In the data rows, the value 128 means zero.
Every row has a hidden score. In each pair, how much higher is the second row's than the first's? 15 means about the same, 30 much higher and 0 much lower. The score is a weighted sum of the row's numbers plus the product of two more (or one squared), each taken from its middle value.
[123 122 124 117 132 155 122 131 139 152 126 155 169  87 145 132 105 100
 102 153 154]
[157 125 121  85 141  85 141 131 101  68 177 137 156 163  68 161 151  91
  92 104  98] >> 19
[142 149 148 193 129 156 143 143 147 182  99 139 107 109 168 112 125 138
 148 126 118]
[107 122 137 117 163 114 150 100 122 117 164 130 139 124 105 145 115 152
 164 114 110] >> 9
[ 59 128 194 110 113 133 106  91 141 138 128  88  87  86  95 139 159 110
 147 125 120]
[ 97 144 165 120 144 116 105 114 114 161 115 138 111 106 119 113 136 117
 166 115  79] >> 13
[ 43 138 132 141 183 115 150 131 129 148 100 121  94  84  82 132 123 146
 136 126 122]
[113 113 147 107 119 171 114 103 126 178 113 121 154  95 133 131 125 134
 121 137 140] >> 13
[181  96 133 186  71 153 152 166 130 122 119 121 104 144 165 151 120 182
 157 132 154]
[244  82 124 149  72 152 211  99 204 164 164   0 220  78 119 157  90 114
  85 139 162] >> 16
[116 141 157 109  96 110  98 107 131 145 130 131  99 108 129 122 121 127
 193 122  76]
[140 120  38 136 207 101 135 202 113 102 102 108 149 229 136  94 147 159
  76 119 161] >> 20
[110 147  95 200 190 174 165 145 160 188  89 130 143 122 141  80 115 158
 116 131 152]
[123 129 130 110 136 144 125  82 109 135 145 131 140 125 132  99 126 136
 130 128 148] >> 6
[153 122 107 109 119 102 102 148 111 133 129  97 115 188 166  85 148 142
 156 118 119]
[124 158 152 109 136 108 109 102 149 187 107 113 128  90 128 112  91  92
 170 103  59] >> 24
[ 91 119  89 148 189 148 184 129 136 149  99 111 116  99 101 124  69 189
 121 143 161]
[127 141 182 151  69 113 116 113 146 133 132 111  85 102 142 138 135 127
 198 125  98] >> 10
[140 115 136 144 152 115 130 108 146 135 173 160 166 148 130 109 133 136
 154  95 101]
[127 135 162 154 118 128 126 107 158 160 111 140 133  83 144 140  91 112
 163 109 105] >> 16
[172 112 142 132 102 108 113 157 130 106  84 161 129 172 151 173 121 107
 138  88 115]
[149 108 157 171 143 113 148 112 177 143 174 143 183 107 136 132 132 122
 151 104 125] >> 14
[122 114 176 191 172 154 148 132 143 199 110 163 140 136 147 140 141 156
 170  75 115]
[106 125 147 102 129 113 121 146 127  91 155 136 131 106 103 164 149  94
  99 142 129] >> 11
[ 80 155  57 162 215 156 129 154 149 135  78 122 171 144 118  73 126 115
  37 160 208]
[ 67 137 107 198 184 193 129  94 166 159  90  85 177 156 141  90 156 147
  94 156 255] >> 28
[153  87 118  97  95 140 133 153  77  95 156  99 105 175 142 154 160 176
 121 140 169]
[158 113 177 174  98  98 169 101 137 102 158  99 133 130  86 177 152 137
 160  85 108] >> 22
[132  82 124 129 133 122 190  97 117 106 142 100 135 120  89 168  95 176
 148 115 151]
[ 93 144 150 168 137 157 135  96 132 156 115 104 102 113 124 102 162 151
 138 146 160] >> 21
[107 118 143 147 111 136 105 127 141 124 108 175 127 101 150 140  90 121
 155 122 135]
[118 106 141 117 166 147 148  98 120 136 144 128 165 121  93 144 129 135
 116 106 143] >> 17
[116 133 121 102  99 103 125 120 119 114 111 119  89 125 107 135 103 129
 154 118  81]
[106 120 130 134 130 140 128 137 131 152  86 161 125  89 133 136  89 134
 122 135 129] >> 14
[199  94 147 120 131 168 161  59 173 229 118  28 215 149 133 123 115 123
 140  68 108]
[104 127 132  88  89 128 114 138 105  79 161 102 111 113 111 158 150 127
 104 164 148] >> 8
[ 90 136 137 118 144 116 133 140 112  99 127 121 108 123  93 137 162 106
  87 140 134]
[134 126 120 172 164 135 152 157 138 140  71 155 119 123 144 149  74 154
 141 111 136] >> 13
[172 122 143  97  97 115 109 149  90 110 134 119 113 165 133 150 179 114
 114 116 100]
[155 116 114 111  99 112 115 154 112 117 114 117  99 143 156 119 118 159
 155 131 115] >> 12
[182 171  94  99 126  62 118 167 129 170 100  75  98 165 142  76 109 120
 160 113  36]
[113 159 129 188 161  54 130 119 188  90 135  84 162 171 105 120 167  87
 140  98 150] >> 24
[116  98 134 117 100 138 130 164 104 126  70 109  86 122 131 159 105 158
 130 124 131]
[143 110 127 100 138 143 122  65 125 159 143 113 171 134 132  98 123 127
 132 121 135] >> 17
[187 106 104 106 159 115 149  73 154 163 162  88 236 175 124 104 112 116
 137  75 116]
[139 154 124 115 121 108 109 143 141 138 144 154 133 124 155 105 131 103
 143 128  75] >> 14
[114 138 129 119 145 110 133 127 114  84 156 161 132 107 104 136 135 112
  89 140 137]
[178 128 123  96  93 106  98 191 113 107 137 128 164 166 116 176 185  61
  55 130 105] >> 20
[124 149 195 102  48 141  78 162 136 158  49  58  98  82 120 156 180   8
  33 166 119]
[157 128 107 104 127  97 104 169 136 133 139 138 148 154 163  98 127 106
 139 114  98] >> 7
[146 139 100 177 120 147 169 136 128 109 139  99  97 107 120 123 124 187
 113 180 172]
[120 149 140 135 139 137 109 183 110 135  94 151 113 143 115 122 167  83
  58 129 116] >> 21
[102 127 121 146 156 117 128 134 143 153 136 150 147 113 126 107 120 154
 155 115 119]
[ 99 137 126 139 144 120 113  88 144  93 157 118 152 162 113 114 174 109
 126 125 179] >> 17
[149 129  74 117 181 118 143 129 106  94 174 157 149 181 127  95 119 174
 133 115 143]
[ 84 138 101 132 164 116 136 171 131 136  92 150 103 105 111  96 101 139
 104 147 120] >> 23
[150 143  84 122 140 110 131 153 151  86 169 186 155 138 140 107  91 132
 128 132 126]
[146 125 135 138 131 116 185  98 162 148 136  81 143  88  93 144 100 125
 136 121  84] >> 16
[174  65  96 105 180 119 201 138  78  31 165 133 208 180  44 217 162 110
   0 108 179]
[117 170  76 159 202 146 100 126 181 199  93 134 181 136 172  26  91 107
 104 126 142] >> 20
[114 106 103 124 157 196 135  90 124 157 128 125 185 135 139 112 124 149
  87 149 208]
[ 96 128 154 106  81 143 147 103 110  91 151  57  53  92 103 149 138 147
 120 175 162] >> 7
[193 125  29 129  87  94 142 224 136  87  38 110  76 161 168 127  27 165
 126 151 128]
[140 144 127 120 120  97 111 137 136  73 127 186 142 126 101 152 109  67
 102 119 102] >> 21
[142 119 141 139 112 159 146  89 154 167 131  95 144  78 142 119 100 132
 131 144 145]
[136 125 139 116 136 120 129 158  96 107 116 141 115 140 118 161 142 100
  90 132 120] >> 19
[144 134 124  83  83  81 102 107 128  76 204 128 122 119 122 106 144 106
 148 146 101]
[153 114 133 115 115 153 134 144 116 141  83 130 162 100 116 159 117  81
  51 133 145] >> 20
[ 86 120 171 118  80 102 140  89 130 102 172  91 103  61  97 170 155 120
 152 166 133]
[146 128  88 138 118 150 146 118 135 114 141 156 131 100 164  97  77 144
 121 173 158] >> 21
[ 89 115 135 120 116 108 143 118 136 108 159 107 110  90  99 137 135 134
 150 150 127]
[147  81 139 179  63 191 153 135 152 115  94 121  84 102 187 178  81 202
 151 142 215] >> 17
[143 138 102 129 132 128 128 198 114 125  87 131  82 146 145 109 122 147
 100 144 118]
[160 123 112  94 129 111 127  83 130 121 190 133 178 137 110 111 120 124
 138 122 108] >> 6
[159 104 108  90 158  72 135 138 117  90 175 124 157 176 102 132 141 131
 136 102 100]
[101 137 188 138 116 128 111  92 131 159 157 122 142 122 109 144 173 109
 166 105 105] >> 16
[155  79 126  78 131  94 140 149 108  94 163  94 159 189 102 174 168 132
 125  94 127]
[133 158 172 108  98 140  72 145  94 150  98 117 107 133 137 134 195  62
  85 142 116] >> 17
[135 110 153 174  76 135 112  98 159 118 108 185 147 114 152 160 105 116
 167 111 132]
[154 138 119 127 139 118 126  90 155 144 171 148 192 121 156  93 113  93
 153 114 105] >> 22
[150 116 132  99  93 143 155  60 137 127 184  89 154  97 127 125 121 132
 145 148 138]
[118 116 122 160 173 189 125 122 112 169 136 164 153 168 162 101 151 189
 151 112 172] >> 21
[ 80 141 158 117 109 127  93  98 131  91 145 106 129 122 116 142 178  78
 117 152 169]
[150  85 113 151 112 189 151 119 124 125 109 168 154 119 163 155  93 168
 121 139 197] >> 14
[140 143 114 104 123  94 107 139 122 139 115  77 123 184 134 115 144 125
 156 120  93]
[117 137 129 105 137 129 118  96 105 114 165 148 125 129 117 103 136 140
 153 130 111] >> 10
[103 119 109 110 146 136 142 106 116 115 155 132 126 121 113 129 124 163
 138 141 140]
[149 126  96 139 147 115 153 145 113  86 107 181 134 140 106 156 101 125
  88 116 139] >> 20
[149  89 140 114 103 176 139 109  79 117 119 120  89 159 130 159 129 188
 153 113 157]
[132 101 106 121 132 194 145 111 125 183 106 114 173 105 147 117 101 152
 101 153 196] >> 20
[125 109 164 103 114  99 141  87 121 120 175  95 131 108  78 168 145 132
 163 113  95]
[105 152 132 119 108 106 104  82 147  75 163 103 143 127 109 118 159  84
 113 169 169] >> 23
[181 135  91  97 170  81 131 119 169 166 153 118 219 148 127  98  85  81
 133  93  58]
[136 106 140  85 123  92 127 118 114  80 185 114 156 147  90 174 169 100
 122 114 102] >> 9
[175 131 125 111 110  88 123 168  94  47 118 168 157 149  87 191 149  26
   8 133 124]
[125 106 145 141 130 107 126 152 133 108  87 175 147 139 114 183 107 110
 143  87 107] >> 17
[110 126 121 139 146 153 150  85 147 176 107  89 150 103 128 108 114 140
 123 149 162]
[124 148 118 115 136 104 118 113 122 100 157 139 125 154 115 115 152 103
 117 133 125] >> 11
[165 155  92 100 115 106 112 126 111 117 141 148 114 142 140  86 111 124
 137 139  86]
[121 127 153 157 130 164 120 173 116 107  81 208 119 107 138 162 147  91
  58 135 174] >> 21
[155 162 112 109 112 105  91 134 131 106 166 172 144 133 138  91 140  77
  98 145  90]
[ 67 114 183 133 137 119 115  95 139 167 115  91 121 105 100 134 157 129
 168 100 109] >> 16
[179 114 117  97  91 122  94 142  94 132 154 137 134 185 173 102 142 142
 156 116 119]
[107  93 111 139 196 154 166 117  92 152  95 123 138 154 104 110 111 179
 116  93 144] >> 20
[146 136  27 135 201  95 138 195 119 102 115  98 138 232 131  71 120 184
 102 119 158]
[153 113 115 110  94 145 122 148 105 136 118 107  80 154 157 131 125 191
 164 133 131] >> 10
[117 141 119 118  78 183  97 154 116 117 122  86  27 120 190  77 136 163
 101 192 196]
[ 54 178 151 141 121 160  85 124 131 146  95  82  61 138 134 103 167 117
 117 163 170] >> 16
[107 125 113 114 111 128 117 183 118 122 100 103  80 119 152 114 139 141
 107 164 144]
[ 96 135 138 120 116 150 105 128 110 126 128 112  92 131 136 107 164 141
 137 143 143] >> 13
[ 66 163 146 154 120 151  99 108 129 133 120 103  88 108 130 103 172 130
 133 164 169]
[102 148 110 102 108  77 118 147 143  72 152 150 109  74  96 117 119  78
  94 172 103] >> 17
[100 131 117 108 161  96 123 170 139 152 112 122 121 136 122 108 121 123
 144 106  82]
[ 86 143 136 135 122  94 142 106 153  89 174 117 107  85  95 124 132 123
 142 159 132] >> 8
[173 114 154  87  91 182 112  61 127 195 147  82 180 121 153 103 124 112
 139 117 112]
[108 128 175 104 141 134 107  68  93 116 165 132 118 142 118 134 173 119
 146 115 122] >> 14
[165 138 102 130 102 167 109 218  98 153  71 128  78 163 186 113 129 158
 104 142 134]
[137 119 153 122 116 115 109 161 107 125 118 149 128 143 133 158 157 101
 115 112 102] >> 13
[ 99 123 161 101  92 155 130  77 121 134 139 118  94  89 120 137 121 146
 175 161 121]
[162 131  88 161 153 119 139 168 140 121 152 137 135 159 144  94 123 185
 134 126 154] >> 6
[104 131 146 122 125 135 117 140 124 149  97 147 113 113 113 147  99 134
 149 122 108]
[128  99 145 125 106 154 122 101 138 145 106 141 139  98 124 153 101 134
 140 118 128] >> 10
[130 103 188 119  95 144 118 139  93 105 107 164 118 127 114 208 165  90
  97 121 133]
[108 165  84 143 165 147  92 140 106  84 164 194 145 170 148  76 166 101
  63 160 180] >> 13
[150 101 172 176  86 118 157 163 145 141 105  80  76 135 132 176 129 177
 182  96 111]
[209 108  92 197  99 163 167 150 141 105 128 166 133 165 167 153 101 176
 130 117 173] >> 13
[165 136  97 100 109 105 126  99 155 106 209 146 185 121 131 104 102 104
 135 137 117]
[ 85 125  91 122 162 122 160 203 121 129  72  65  77 131 107 136 116 181
 103 144 147] >> 23
[ 96 156 139 140 141 144  76  76 120 141 144 159 135 154 159  84 168 114
 157 130 143]
[126 136 121 106  68 148  91 106 137 119 153 159 107  98 167 100 116 138
 158 166 151] >> 14
[120 134 145 171 124 112 143 142 142 151  86 151 118 100 127 148  87 124
 152 119  97]
[ 73 122 163 125 112 141 124  91 153 138 149  97 134  90 106 141 154 134
 154 137 141] >> 13
[117 106 168 134 131 177 136 112  79 150 115 177 122 147 134 165 161 149
 138  87 120]
[ 81 132 156 124 118 136 116 141 164 175  90 132  74  64 142 119  73 135
 158 125 100] >> 18
[ 74 133 148 122 146 138 127 125 157 192  98 116 128  79 126 117 116 124
 144 119 101]
[104 117 138 153 144 189 152  97 125 188  95  88 121 105 135 111 122 162
 129 140 165] >> 15
[135 163  86 197 152 176 134 202 165 204  49 180 113 117 208  78  73 158
 127 151 146]
[183 169  58 106 135  66  86 140 148  91 196 147 177 202 147  59 126 101
 132 129  98] >> 9
[174 124  83  96 124 106 170  86 132  88 152 105 160  96  91 123  66 117
  94 154 116]
[108 132 131 103 127 102 120  92 125 101 187 130 129 117 100 121 131 134
 159 120 117] >> 17
[206 107 107 164  35 142 125 111 122  63 132 138 101 173 182 153 112 173
 169 145 182]
[ 79 112 177 120 132 162 146 115 119 168  95 117 119  82 108 161 155 125
 116 133 134] >> 22
[111 130 162 158 116 134 116 126 152 162 146 148 126  96 142 118 142 131
 165 125 111]
[118  86 144 116 107 117 137 118 103 100  96 113  95 131 106 176 111 162
 160 103 126] >> 11
[ 97 112 187 123 120 138 121 118 106 122 119 156 110 112  92 184 156 117
 129 106 117]
[144 125 135 165 113 129 158 123 137 145 141 123 125 110 126 130 118 144
 137 128 128] >> 13
[136 114  88  97 151  99 161 164 106 114 120  95 106 156 114 136 110 172
 137 126  93]
[186 122  73 136  84 147 131 110 155  79 169 188 173 121 165 108  81 122
 117 169 177] >> 14
[107 130 112 124 153 145 149 122 127 155 113 129 125 102 115 115  97 154
 120 136 126]
[136  92 131 115 140 147 150 107 108 155 119 121 169 121 108 147 127 137
 105 114 142] >> 12
[113 120 120 124 167 155 127 116 129 160 131 143 156 136 124 111 122 138
 119 119 130]
[115 140 104 115 161  88 117 125 121 111 148 146 129 152 108  86 129 132
 135 116  98] >> 11
[123 164 151 108  60  92  74 104 162 146 116 134 106  96 161 108 109  85
 201 138  69]
[167 144 194 120  98 144 110  74 151 202 140  95 132 101 160 114 119  98
 173  94  64] >> 16
[141 104 147 161 127 146 151 110 118 141 125 132 116 132 131 140 139 163
 160 106 127]
[ 91 134 119 135 121 110 131 148 156 119 103 153 104  81 104 140  66 126
 146 143 105] >> 17
[148  66 150 125 115 232 150  79  98 183  87 107 145  92 152 130 123 171
  92 145 223]
[126 142 149 107 116 122 106  72 110 123 168 159 125 126 135 102 133 108
 163 122  90] >> 7
[166 119  85 148  82 206 153 111 124 118 133 143 121  94 181 119  91 192
 115 206 213]
[ 99 144 173 104 108 114  93  85 124 131 157 135  91  98 119 110 130 122
 194 121  65] >> 3
[129 133 129 117  98 187 105  85  84 116 165 160 125 125 150 117 167 137
 102 175 185]
[150 122  81 150 147 160 151 156 138 128 110 177 145 123 159 123  89 163
 106 150 176] >> 18
[106 112 155 135 106 114 106 144 136  94  90 176 128 101 109 177 103  97
 116 123 120]
[122 126 117 121 146 116 124 146 123 101 120 184 152 124 107 144 111 101
  82 121 123] >> 15
[ 51  84 197 121 167 198 110 134 114 181  88 116  72 112 157 143 130 179
 128  88 168]
[138 131 145 121 113 169 122 141 102 154  75 137 130 101 121 152 136  79
  55 142 127] >> 8
[125 145 131 107 136  86 115 139 131 137 141 125 138 126 108 113 121  92
 136 113  66]
[185  99  73 132 119 159 187 105 184 157 126  65 175  67 136 100  39 164
  84 176 185] >> 28
[118 166 152 201 100  82 121 123 174  98 162  97 125 117 106 130 175  89
 134 146 126]
[106 123 137 100 141 114 140 100 124  91 186 126 159 123  99 145 138 112
 128 134 128] >> 9
[118 133 115 143 112 110 119 152 144 135  86 142 104 104 134 130  86 141
 164 125 107]
[103 135 111 101 114  86 127 140 139  82 169 132 115  89  93 133 116 121
 121 162 118] >> 11
[146 121  97 102 134  94 131 112 116  81 181 130 123 148 109 101 114 162
 152 130 120]
[126 125 138 131 142 149 123  94 138 188 122 105 159 108 128 104 115 140
 151 114 130] >> 17
[125 143 135 187 120 126 156 159 149 131 120  66  81 118 125 137 147 162
 135 154 152]
[ 64 115 122 133 194 134 133  96 109 105 132 130 142 159  85 130 165 146
 107 116 178] >> 15
[236 111 145 103  99 109 108 209  83  92  75 138 157 217 126 210 174  46
  38  83 115]
[111  95 151 122 154 158 129  79 102 122 173 161 154 147 132 126 162 158
 149 101 175] >> 5
[131 140 130 143 118 124 144 121 138 126 159 130 124 114 127 115 130 140
 149 141 117]
[140 140  88 127 170 117 124 114 172 142 128 102 210 147 126  95 130  93
 101 125 160] >> 20
[145 211 132 117  52  95  82 145 154 143 126  97  56  89 171  68 121  64
 163 192  51]
[ 62 155 169 116 107 102 108 150 127 120  73  81  64  61  96 137 148  50
  72 174 107] >> 18
[131 112 150 145 181 142 117 126 114 171 106 191 175 162 129 114 150 121
 115  67 112]
[177  96 131 150 119 124 121 184 117 100  51 179 147 189 141 194 128  96
  96  78 126] >> 15
[113 138 147 129 148 129 123 176  95 109  94 162 114 113 106 154 153  75
  47 137 138]
[148 146 102 111 153 141 104  82 162 154 154 118 198 121 146  85 100 102
 134 133 149] >> 10
[ 97  80 144 146 129 126 155 133 124 131  56 129  96  98 117 185  81 168
 158 116 139]
[186 114  57  98  92 101 160 164 105  82 137  65  68 153 144 100  89 203
 135 179 138] >> 28
[ 90 146 123 134 161 124 129 127 139 126 137 145 142  97 118 107 123 110
 103 149 140]
[123  90 145  95 124 125 162  95 115 125 122  91 127 101  77 161 109 133
 123 123 112] >> 16
[ 98 116 143 124 130 181 117  85  90 142 139 143 118 131 147 124 156 155
 134 140 178]
[111 103 141 146 165 133 161 134 106 117  93 160 110 123 114 170 113 144
 120 115 130] >> 19
[139 122  90 116 173 111 145 170 112  79 156 165 162 163 105 156 136 124
  79 121 146]
[147 115 110 147 117 179 146 124 123 130 124 174 137 113 167 123 111 154
 114 152 189] >> 12
[123 136 141 104 140  98 119 107 106 111 144 117 114 135 108 127 143 114
 145 119  90]
[236 105  65 102  91 166 105 255  88 200  31  42  44 244 250  85 102 228
 156 104 112] >> 22
[131 124 120 129 154 171 143  97 103 116 158 162 147 136 134 119 138 166
 120 144 178]
[127 137 158  92 103 160 104  49  92 111 187 137 145 136 134 125 171 103
 127 150 145] >> 11
[120 122 152 122  89 153 108 121 144 143 102 167 140  72 154 141 112  85
 121 151 135]
[ 60 150 107 151 168 110 135 112 132 119 116 117 119 124  97 105 138 119
 109 147 145] >> 16
[203 120 109  89 134  78 128 184  98 125 105  59 135 223 105 136 180 113
 113  80  78]
[101 135 145  94  74 113 108 123 126  71 188 128 105 101 106 140 159 110
 110 178 146] >> 13
[128 148 112  95 140  78 136 127 183 167 116  97 151  70 112  99  55  85
 144 117  58]
[180 102  74  87 100 114 152 184 107 104 133  74  95 173 156 141 106 200
 155 138 128] >> 4
[ 99 130  87 170 189 142 157 136 138 126 130 132 128 137 131  99 119 189
 126 130 172]
[138 126  81 108 150  99 128 163 116 111 140 116 123 163 129  95 121 159
 143 135 121] >> 16
[194 113 111  86 103 119 132 183  82  99 136  75 116 210 146 148 167 149
 112 119 126]
[ 85 139 144 116 137 109 129 126 133 130 134 119 114  89  81 142 131 125
 128 132 111] >> 15
[106 106 148  95 113 136 133 109  99 105 153 119  94 118 100 146 139 164
 150 126 124]
[101 129 160 117 104 125 112 109 121 129 129 147 105 110 127 134 122 132
 172 112 104] >> 17
[138 117  92 178 165 227 141 164 116 154  99 206 164 136 177 130 125 167
  66 150 227]
[148 100 157  95  90 238 110  53 114 210 111  82 162 101 190 110 128 131
 106 149 203] >> 16
[ 94 138 109 137 190 135 132 104 125 112 155 168 154 154 125 104 148 141
 108 124 174]
[128 138  83 102 147 108 149 129 108  88 167 130 115 145  97 113 106 165
 133 124 115] >> 12
[112 158  86 140 159  87 114 149 154 107 153 132 140 156 127  71 135 129
 138 132 114]
[105 136 107 127 162 121 119 116 155 117 144 131 176 138 119 116 151  93
  92 143 161] >> 17
[173  97 143 105  94 158 121 138  76 126 107 108 100 190 149 163 161 164
 141 103 123]
[179 139 130  81  83 138  75 116  81 142 170 118 121 202 165 100 185 123
 157 120  92] >> 13
[ 70 109 190 129 139 158 118 117  90 169  89 119  73 112 127 143 153 151
 139 115 138]
[ 79 138 121 129 118  74 102 117 172  83 165 124 122  95 100 107 139  91
 138 152 127] >> 16
[111  98 107 155 144 136 165 202 129 121  39 131  62 105 139 154  92 162
  96 147 157]
[106 142 127 103 133 122 117  93 123  94 190 155 137 135 116 131 156 118
 136 141 135] >> 7
[177 116 115 118 144 104 126 189  93  83 111 183 162 181 105 170 152  63
  44  95 102]
[119 120 165  84 110 135 128  65 102 149 146 106 130 104 108 145 129 133
 173 113 106] >> 1
[146 152 145 180  79 134 145 149 140 146 130  88  88 117 138 125 156 137
 144 152 121]
[141 114  55 115 138  71 169 165 125  50 117 139 120 143  85 149  68 140
 103 130 111] >> 15
[100 187  42 143 155 142 138 158 160 128 108 157  99  77 154  50  49 133
 105 205 143]
[ 80 140 189 128 157 164 114  99 151 187 110  88  82 106 138 117 120 132
 145  82 117] >> 17
[145 101 122 214 109 167 157 165 154 135  37 174 125 131 165 186  63 166
 153  99 164]
[104 142 106 125 179 142 148 109 134 133 128 117 154 130 103 119 126 121
  99 132 150] >> 15
[147 112 128 132 108 140 132  89 129 118 162 158 151 135 137 139 123 150
 156 121 140]
[ 97 191 154 135  91 123  62 149 155 182  65  86  80 105 166  85 148  61
 127 155 101] >> 23
[107 168 162 128 119 133 104  71 131 139 164 132 110 111 135  93 155 104
 170 133 105]
[ 76 125 160 135 146 147 140 102 122 162 131 120 114 114 121 124 152 162
 174 107 123] >> 14
[182 117  67 124 155 105 142 205  91 109  84 127 110 187 148 104 127 137
  88 129 103]
[106 140 120 132 152 107 124 117 144 127 164 155 142 107 123  99 117 130
 143 128 110] >> 12
[120 153 108 123 122 118  85 133 129 124 140 122 132 161 151  86 163 108
 127 139 140]
[ 77 129 188 129 153 194 114  71 135 194  97  78  97 119 146 115 139 134
 131 105 159] >> 24
[141 124 135 167  99 171 166 114 124 161 111  97 104  96 141 130 124 168
 137 145 154]
[210 143 164  76  67 114  94 151  98 127 116  88 142 154 125 162 196  34
  66 119  84] >> 23
[124 111 124 119 142 105 144 158 108 104 115 136 112 133 107 159 128 142
 111 123 126]
[ 84 156 152 114  95 101 112 107 140 102 152  98  97  95 106 125 146  94
 138 152 116] >> 15
[120 133 122 138 144 120 119 137 133 145 118 172 124 125 134 105 109 130
 144 112 104]
[132 115 200 108  73 145  93 127 106 149 119 129 131 108 122 181 201  71
 101 125 105] >> 12
[162 121  98  89 130  95 119 104 117  76 219 165 192 154 110 117 139 103
 107 122 123]
[146 158 216 196  62 101  93 125 184 136 141  87  75 125 174 133 174  81
 179 114  91] >> 21
[144 116 159 165 103 137 143 111 149 158 128 119 136  89 138 141 127 133
 153 123 127]
[148 109 114 113 137 102 130 180 105  85 125 163 149 155 105 159 141  88
  74 108 103] >> 22
[141 145 125 158 173  83 159 129 190 170 122  85 178 116 111 115  98  89
 128 103  95]
[109 138 128 102 118 169 122  83 131 151 155 136 146 100 154 101 113 122
 139 162 141] >> 10
[148 143 113 106 124 106 113 137 118  94 158 175 161 132 115 135 139  71
  73 139 114]
[124 158 150  96  94 100 112  74  95  96 173 121  99 112 107 115 154 101
 147 143  95] >> 13
[132 145 136  92 126 104 124 115  88 106 149 115  99 143 104 125 139 124
 131 132  95]
[137 117 129 143 132 179 139 128  98 159 120 122 105 154 153 118 139 199
 155 123 138] >> 16
[124 122 151 115 114 154 119  96 141 158 171 151 173  96 145 134 124 119
 146 133 145]
[107 132 178  98 119 163 104  79 101 193  92  80 110 109 121 115 143 107
 132 101  95] >> 22
[123 130 129 132 143 135 108 125 122 140 117 171 121 120 150 100 117 133
 138 120 124]
[182 141 103 156 100 146 101 156 129 140 148 162 135 168 209  93 126 141
 166 135 132] >> 12
[105 142 119 125 144  94 122 138 157 110 149 170 127 100 111 127  87 122
 145 116  94]
[141 124  64 130 162 111 156 154 139  93 162 170 151 149 125 111  92 162
 134 127 131] >> 12
[103 126 105 140 189 138 152 103 116 139 114 142 133 124 117  93 104 163
 141 118 134]
[101 129 183 105 102 136 121 127  92 119 118 127  98 109  96 170 167  93
 107 135 113] >> 17
[134 145 120 202 191  60 140 121 190  98 169 110 195 185  84 115 154  97
 133  81 128]
[112 121 135 147  98 192 129 142 127 164  74 151  99 100 172 146 103 173
 146 146 177] >> 3
[120 132 156  88  89 127 108  77 111 108 207 158 137 122 129 135 156 118
 160 137 115]
[113 162 113 141 131 113 109 155 135 158  88  76  86 154 147 102 150 140
 143 137 132] >> 21
[115 159 114 122 127 111  89 143 149 146 117 115 124 146 153  87 151  98
 138 136 120]
[177 130 144 203 129 119 175 140 169 150 136 111 147 106 116 135 113 136
 133 114 127] >> 17
[168 128 143 195 116 117 161 157 139 144 140 100 123 136 129 145 151 141
 139 117 130]
[ 81 144  84 146 177 153 114 117 148 113 128 132 166 147 115 103 145 113
  62 161 206] >> 23
[145 122 129  86 111 114 118 143  91 129 127  97 102 158 130 137 133 141
 158 112  88]
[139 121 135 108 134  96 129 139 105 121 122 128 114 145 109 151 134 125
 137 104  91] >> 18
[119 130  74 111 142 142 141 120  99  91 159 132 113 142 132  98 120 182
 130 165 159]
[160 134  72 131 164 106 148 179 116  92 114 163 141 159 134 135 104 135
  94 132 132] >> 17
[126 153 112 140 181 123 106 150 126 140 132 194 154 160 142 100 120 101
 124 103  96]
[127 125 186 110 112 128 115 102 116 164 149  98 117 147 117 146 171 145
 205  91  84] >> 10
[132 141 144 119 106  92 136 129 136 141  98  79  52 105 129 124  93 143
 186 127  77]
[ 96 127 150 123 130 143 116  93 127 153 137 127 119 101 126 122 126 143
 166 141 119] >> 16
[146 119  80 117 146  84 154 157 124  85 143 143 120 142 102 133  76 160
 130 129 102]
[185 146 199 187  63 124 136  99 164 135 187 101 139  93 128 156 178  97
 144 140 113] >> 13
[106 128 143 103  82 157 112 126 102 121 113 113  54  91 146 122 132 151
 132 165 134]
[141 133 149  97  99 117 101 107  97 125 151 137 114 143 136 130 168 116
 153 126 104] >> 15
[153 142 116 138 129 120 129 101 160 121 171 175 163 103 150 111  97 105
 139 142 116]
[137 145 107 125 151 121 112 159 162 114 119 116 197 151 122 129 162  55
  51 137 161] >> 23
[124 139 140 144 137 170 103 146 190 221  73 116  99  69 203  61  52 119
 112  99 109]
[122 133 122 113 137 102 116 118 143 122 136 152 142 108 108 125  91 110
 139 117  92] >> 9
[138 146 138 115 128 104 129 102 112 124 162 113 113 152 113 121 154 139
 166 115  94]
[153 107 153 187 124 143 183 138 151 165  90  99 126 106 115 162 102 157
 145 102 114] >> 20
